(in the rows, 128 means zero)
One turn moves each row of this set onto another row. After a few examples, where does it send each row asked below?
Z93: [108 119  94 136 125 128  94 166 111 131  91 126 115 130 109 121 103  92
 127]
Z811: [136  94 105 142 125 127 100 138  93 134 151 107 125 123 117 107 115 109
 129]
Z942: [107  85 117 143 130 118 104 125  93 132 150 120  92 120 120 119 127 126
 138]
Z800: [128 114 162 137 115 122 150 139 104 132 133 134 118 158 104 140 139 102
 122]
Z514: [117 146 139 123 111 126 139 130 139 135 127 145 119 112 114 152 115 130
 122]
Z630: [137 107 141 123 136 123 128 116 133 123 110 132 122 159 134 145  83 110
 139]
Z725: [129  83 139 161 113 121 142 129 116 134 107 137  86 144 128 127 151 103
 133]
Z865: [115 150 101 138 105 104 145 142 135 163 106 148 110 139 115 123 134  98
 118]
Z634: [112  71 134 152 115 126 146 129 123 134 126 154  85 124 100 142 130 103
 129]
Z530: [ 97  86 121 137 127 118 144 137 124 143 125 155  95 119  88 144  89  91
 115]
Z94: [137 123  93 137 142 121 116 118 100 149 145 113 121 160 119 136 132  89
 138]
Z2: [154 120  95 136 143  95 143 110 100 118 112 137  94 115 129 124 108 105
 126]
Z593: [ 91 139 112 112 102  99 129 113 122 156 111 131 111 129 110 156 112  92
 140]
Z211: [143 103 129 131 125 110 117 105 103 110 103 117  97 169 111 135 125 113
 116]
Z808: [142 107  77 126 150 104 156 154 121 144 114 125 125 132 116 122 120 101
 137]
Z958: [ 96 128 101 113 121 107 116 142 114 149  84 134 111 119  99 134 105  81
 131]
Z504: [147 109 103 138 125 125 122 154  99 133 141 113 150 126 116 129 117  93
 117]
Z707: [134 124 108 112 103 105 145 164 122 101 113 128 112 126 126 152 120 124
 137]

Z2 turns into Z707
Z811 turns into Z958
Where do these go?
Z504 turns into Z593
Z865 turns into Z800
Z942 turns into Z93
Z514 turns into Z211

One turn moves each row of this set onto another row. After a few examples, where does it send each row asked below?
Z928: [149 123 130 113 107 129 102 118 113 133 160 129 127 163 145 118 127 122
 112 116]
Z15: [117 113 127 117 108 136 130 156 130 146 136 122 144 140 117  96 151 106
 122 111]
Z668: [120 114 130 116 147 128 158 109  91 155 132 138 118 139 137 126 125 128
 122 145]
Z766: [106 110 123 144 101 110 136 143 115 124 131 151 128 153 110 152 140 142
 121 125]
Z381: [106 122 122 111 113 143 132 144 142 126 143 134 150 143 123  99 141 110
 104 118]
Z463: [107 136 120  99  91 128 140 105 140 127 129 121 151 113 132 127 115 131
 119 118]
Z981: [142 115 130 126  96 145 121 137 110 110 126  85 148 120 139 150 146 116
 138 121]
Z572: [131 133 127 156 120 142 114 123 137 111 156 121 157 118 138 125 131 167
 139 147]
Z277: [113 132 134 154 134 127 136 153 118 123 132 165 125 134 133 134 122 151
 120 107]
Z784: [120 128 121 101 128 133 133 154 140 133 139 146 139 130 137 102 138 102
 113 130]
Z955: [146 134 139 120  98 125 105 127 118 141 168 143 121 145 120 115 116 123
 120 146]
Z395: [121 113 120 130 124 109 111 125  86 115 158 112 136 141 114 119 139 145
 127  99]
Z780: [123 115 129 115 130 114 115 129 118 114 177 137 148 122 109 136 123 154
 123 122]
Z425: [131 135 131 161 160 127 124 114 122 134 148 100 114 122 141 136 142 140
 117 146]
Z279: [123 107 126 141 130  86 140 140 123 143 129 140 138 158 135 135 131 136
 144 112]
Z360: [120 126 133 108 131 145 146 157 113 103 116 141 117 126 135 103 127 144
 144 137]
Z730: [128 136 132 156 147 143 120 124 115 129 150 111 110 126 115 145 138 146
 117 159]
Z136: [142 104 124 130 128  93 115 142  95 128 152 124 119  98 128 128 144 132
 132 111]
Z170: [161 121 108 133 119 121 111 137 106 125 129 115 132 132 157 139 148 145
 157 146]
Z332: [147 115 135 138  98 119 104 121 124 136 155 123 121 128 153 114 142 120
  98 113]
Z378: [132 123 121 146 150 135 113 119 113 134 144 101 115 154 118 155 134 145
 124 156]
Z281: [125 140 119 105  82 134 135 133  99 143 112 119 122 110 123 124 126 117
 142 118]
Z643: [114 136 135 142 127  95 160 128 112 129 146 155 130 129 147 131 148 130
 129 118]
Z777: [131 145 139 118 118 135 135 130 137 108 150 117 150 100 133 136 113 117
 148 163]
Z547: [116  98 125  92 110 142 144 145 131  97 122 131 137 145 130 130 140 146
 130 140]
Z761: [102  88 131 148 125 142 143 112 114 145 123 126 123 129 118 125 130 142
 101 129]
Z133: [120 153 139 142 117 115 139  89 128 132 128  92 122 120 144 132 114 148
 132 117]
Z804: [121 118 152 122 118 123 162 140 121 121 128 119 132 110 138  92 156 136
 153 131]
Z708: [132 126 114 141 119 117 120 134 127 107 112  89 131 111 149 116 114 107
 147 140]
Z182: [134 141 142 128 142 151 146 143 122 114 114 112 138 112 165 138 123 119
 142 120]
Z872: [136 133 102 140 124 114 121 114 128 102 138 122 136 120 171 127 137 146
 131 158]
Z581: [118 123 110 127 137  92 114 130 107 105 153 141 118 108 125 114 116 136
 122 134]
Z299: [121 137 136 125 116 123 160 116 109 119 124  94 148 142 142 130 135 107
 160 140]
Z485: [122 109 137 133 116 139 136 144 144 122 115  97 154 142 117 143 109 127
 157 141]
Z851: [138 127 129 112 110 112 130 102 140 135 121  97 124 129 142 168 117 147
 131 128]
Z46: [103 128 128 141 108 154 141 135 128  88 109 112 131 119 135 143 121 124
 122 145]
Z986: [115  91 132 116 120 119 147 132 138 113 118 103 147 145 141 102 143 144
 144 118]
Z827: [115 102 133 124 150 149 145 111 111 144 129 140 125 128 146 137 125 140
  97 124]
Z493: [117 139 136 119  96 141 131 123 123 148 124 106 150 116 122 112 113 139
 142  94]
Z522: [135 121 126 142 149 119 124 109 116 135 148  93 120 143 138 151 152 134
 120 146]
Z66: [140 125 137 148 101 117 102 128 129 139 153 130 112 122 132  95 116 121
 110 134]
Z342: [128 144 121 121 106 132 120 118 110 124 108 106 102 141 123 155 104 148
 133 136]
Z333: [134 157 152 137 111 142 134 121 115 137 128 112 108 106 125 149 117 155
 137 125]
Z785: [135 132 119 152 103 140 113 127  97 117 144 107 143 145 124 126 146 156
 155 145]
Z996: [125 148 128 122 122 158 120 127 112  95 140  98 155 144 131 127 109 130
 144 125]
Z494: [130 134 106  91 109 124 123 131 131 137 107 127 132 113 141 131  99 126
 132 120]
Z762: [120  92 137 137 135 127 149 123 107 168 128 126 122 134 110 123 122 134
 131 144]
Z966: [122 125 120 111 114 124 135 153 122 143 131 131 130 131 129  94 146  92
 126 128]

Z851 turns into Z281
Z66 turns into Z827
Z986 turns into Z170
Where do these go?
Z395 turns into Z279
Z182 turns into Z777
Z425 turns into Z784

One turn moves each row of this set onto another row. After a few examples, where does it send each row asked below?
Z812: [130 142 118 142 154  94 133 127 116 159 109 116]
Z899: [130 124 117 119 109 131 144 117 159 124 164 129]
Z674: [138 116 145 138 128 123 166 126 133 149 123 124]
Z913: [127 148 110 105 106 101 143 127 138 142 131 165]
Z631: [134 118  96 130 142 131 139 119 138 149 106 106]
Z307: [139 112 123 127 110 147 118 109 141 131 146 132]
Z51: [123 121 117 105  83 110 125 126 141 153 130 114]
Z278: [134 164 118 133 120 119 146 127 144 146 140 160]
Z254: [118 154 139 119 111 105 139 133 135 127 159 150]
Z702: [124  85 113 120 131 134 129 127 133 144 120 114]
Z793: [118 105 120 118 136 111 134 127 132 130 126  88]
Z984: [139 131 106 141 158 131 132 144 104 145 141 148]
Z366: [123 114 118 136 139 144 128 143 121 128 124  99]
Z701: [118 156  92 114 135 104 115 122 148 126 146 123]
Z399: [124 114 119 150 100 125 145 117 144 142 160 133]
Z86: [134 170 110 122 114 114 132 144 117 148 145 149]
Z798: [126 145 105 121 137  91 144 154 111 169 130 123]
Z401: [147 151 116 111 155 100 118 129 124 161 130 111]
Z846: [115 120  94 122 110 145 138 125 138 136 161 130]
Z175: [147 133 129 123 134  92 121 142 112 163 112 129]

Z175 turns into Z793
Z401 turns into Z366
Where do these go?
Z984 turns into Z674
Z307 turns into Z254
Z899 turns into Z86

One turn moves each row of this set onto another row. After a few examples, where does it send each row asked below?
Z573: [127 113 119 128 118 148 106 120 126 149 116 119 110 159 123 135 142 118
 114 141 159 127 123  95 136 125 124 117 151 138 157 115 114]
Z848: [127 107 130 154 115 117 144 107 109 114 146 107 128 164 133 147 141 130
 139 108 118 136 159 147 136 114 145 134 151 114 102 118 139]
Z561: [113 137 109 153 117 148 125 105 132 150  99 120 134 159 136 138 134 139
 115 140 151 134 154 125 123 112 145 133 113 123 152 134 113]
Z448: [108 129 152 116 124 106 140  98  65 114 149 144 130 114 136 120 136 136
 116  97 126 127 150 116 123 126 126 111 144 141 113 148 138]
Z179: [112 128 133 159 123 126 137 119 103 119 133  95 127 155 145 131 138 137
 130  99 108 141 159 153 130 107 150 145 141 107 108 114 134]
Z112: [128 130 147 120 134 108 114 123 101  91 145 111  86 136 116 107 133 153
 107  98 130 131 140 100 123 121 104 127 149 118 116 106 111]
Z312: [124 118 141 110 125 101 115 120  99  83 149 113  93 135 120 116 139 155
 109  96 136 133 135 105 122 115 105 130 142 123 114 104 105]
Z128: [158 137 173 125 136 134  99 140 109 136 145  79 154 127 150 122 130 143
 113 134 141 137 127 135 121 135 114 134 143 130 161 125 119]
Z626: [161 125 171 118 140 131  99 131 110 129 155  86 157 128 146 122 136 136
 116 141 145 134 123 126 124 135 113 124 154 133 159 127 116]
Z473: [129 160 160 120 141 117 129  98 110 128 152 127 157 121 157 110 133 150
 110 132 113 126 147 109 135 127 128 112 162 122 131 155 137]
Z33: [104 143 162 123 116 105 150 122  65 130 135 135 118 127 143 131 110 142
 118 103 125 139 148 139 107 128 114 109 115 137 126 141 130]
Z645: [166 121 160 126 113 124 102 132 112 133 143  82 161 127 149 147 144 149
 118 119 144 140 129 141 127 136 122 148 136 133 151 122 130]
Z776: [119 129 145  97 112  96 137 102 102 113 153 129 174 122 170 144 145 155
 118 129 129 136 130 136 118 109 129 128 126 133 127 145 117]
Z18: [130 119 142 117 109  97 125 134 102  97 139 110  85 147 119 138 124 158
 114  95 137 139 138 122 115 122 101 132 123 123 116  99 110]
Z600: [111 140 162 122 130 111 145 103  67 123 147 144 120 121 133 114 122 134
 117 106 123 127 152 115 123 133 117  99 146 138 119 149 137]
Z863: [120 141 149 102 133 107 128  92 104 112 158 129 171 114 164 120 150 151
 112 128 122 126 136 116 130 113 133 122 152 128 126 152 124]
Z198: [117 118 123 125 120 148 108 130 122 150 113 114 109 161 131 133 134 121
 113 145 160 134 119 103 126 119 119 117 138 137 163 112 102]
Z935: [109 146 166 126 127 110 150 117  67 134 139 139 115 128 137 121 107 136
 117 108 121 133 152 126 114 135 114  99 134 137 127 146 135]
Z541: [110 116 112 134 133 145 123  91 131 130 119 131 142 155 132 123 147 124
 114 156 159 127 143 108 124 105 142 115 132 132 148 139  97]
Z431: [ 96 128 149 139 153 129 139 128  99 107 149  95 124 160 149 106 120 122
 127 134 116 140 142 148 112  94 130 113 145 112 123 117  96]
Z557: [115 109 105 136 117 139 126  90 131 132 117 132 145 156 131 142 149 129
 118 149 163 128 145 117 125 106 144 123 123 132 145 138 103]
Z218: [133 132 148 127 116 102 124 135 103 106 135 108  78 148 116 129 118 158
 113  95 131 138 143 118 118 129 100 129 130 119 121 101 116]
Z316: [107 134 116 142 141 153 120  98 131 138 112 123 138 154 135 112 138 129
 111 154 152 128 148 109 122 106 140 117 131 125 155 139 100]
Z475: [109 143 115 151 132 154 121 106 131 148 102 118 132 156 136 120 132 135
 110 146 149 132 153 116 122 110 142 125 121 123 155 137 108]
Z533: [126 110 110 130 113 148 101 113 126 145 113 119 116 151 124 134 155 123
 113 128 157 127 127  92 142 122 133 131 151 135 150 114 121]
Z612: [107 121 108 123 111 148  98 128 118 142 103 106 120 145 140 133 152 132
 108 123 156 137 120 109 127 109 135 144 127 134 157 109 106]
Z215: [118 118 105 145 110 140 127  96 133 142 106 126 140 159 133 149 145 136
 118 141 157 133 151 124 124 110 146 132 113 129 146 135 113]
Z108: [126  93 140 141 126 113 149 106 109 108 160 115 127 172 129 142 134 117
 140 130 126 131 149 142 132 112 132 109 159 123 105 119 122]
Z688: [131 138 148 128 128 109 118 131 104 102 139 108  79 144 114 115 121 157
 109  97 128 134 144 106 123 128 102 127 143 117 119 105 117]
Z814: [169 109 159 118 117 121 100 124 113 126 154  90 165 126 144 145 150 142
 120 126 148 135 126 132 131 135 121 140 145 138 148 125 128]
Z824: [117 115 105 127 110 147  96 117 122 142 107 113 121 143 133 135 160 130
 109 119 156 132 124  99 137 114 138 144 141 134 151 113 117]
Z73: [101 133 153 117 110 101 148 116  62 120 137 137 128 118 148 135 125 144
 118  94 128 139 146 140 109 121 121 121 112 139 119 140 130]
Z199: [103 125 148 112 113 102 141 103  62 113 143 141 135 113 144 130 138 141
 118  91 130 134 146 129 116 119 125 122 125 141 114 144 133]
Z810: [159 134 165 128 123 131 100 141 110 138 139  78 156 127 152 135 134 149
 114 123 139 141 130 141 122 135 119 147 134 130 159 123 125]
Z68: [ 97 139 141 151 142 133 134 129 100 115 136  88 125 153 154 111 128 134
 123 111 107 144 151 153 118  96 143 137 138 105 118 114 114]
Z512: [107 124 117 123 116 149 105 135 118 147 105 108 114 154 141 131 139 126
 109 136 158 138 117 111 120 112 124 131 127 135 164 109  98]
Z83: [135 157 163 125 110 103 149 122 112 148 137 124 148 145 161 150 108 157
 120 134 119 140 144 143 119 135 117 114 122 125 140 143 135]
Z782: [126 113 139 110 114  97 122 126  99  86 145 112  92 140 121 131 135 154
 113  96 139 136 134 117 117 115 104 135 129 125 114 100 105]
Z36: [167 111 166 115 129 124 100 122 112 123 160  91 163 127 141 134 146 136
 119 137 149 132 123 125 129 135 116 127 155 138 152 128 119]
Z976: [135 170 167 131 128 114 140 113 114 146 140 125 145 137 155 126 112 154
 114 133 110 132 151 122 129 139 120 108 149 120 138 150 143]
Z339: [126 139 153 108 100  94 147 116 106 131 143 126 163 137 168 160 124 158
 123 132 127 141 135 148 113 120 122 125 112 131 134 141 123]
Z531: [111 105 149 134 144 120 149 116 105 104 161 108 126 170 137 121 125 114
 135 143 125 134 141 142 119 104 126 100 156 119 116 120 101]

Z824 turns into Z612
Z626 turns into Z36
Z112 turns into Z312
Where do these go?
Z339 turns into Z83
Z215 turns into Z561
Z431 turns into Z531
Z448 turns into Z199

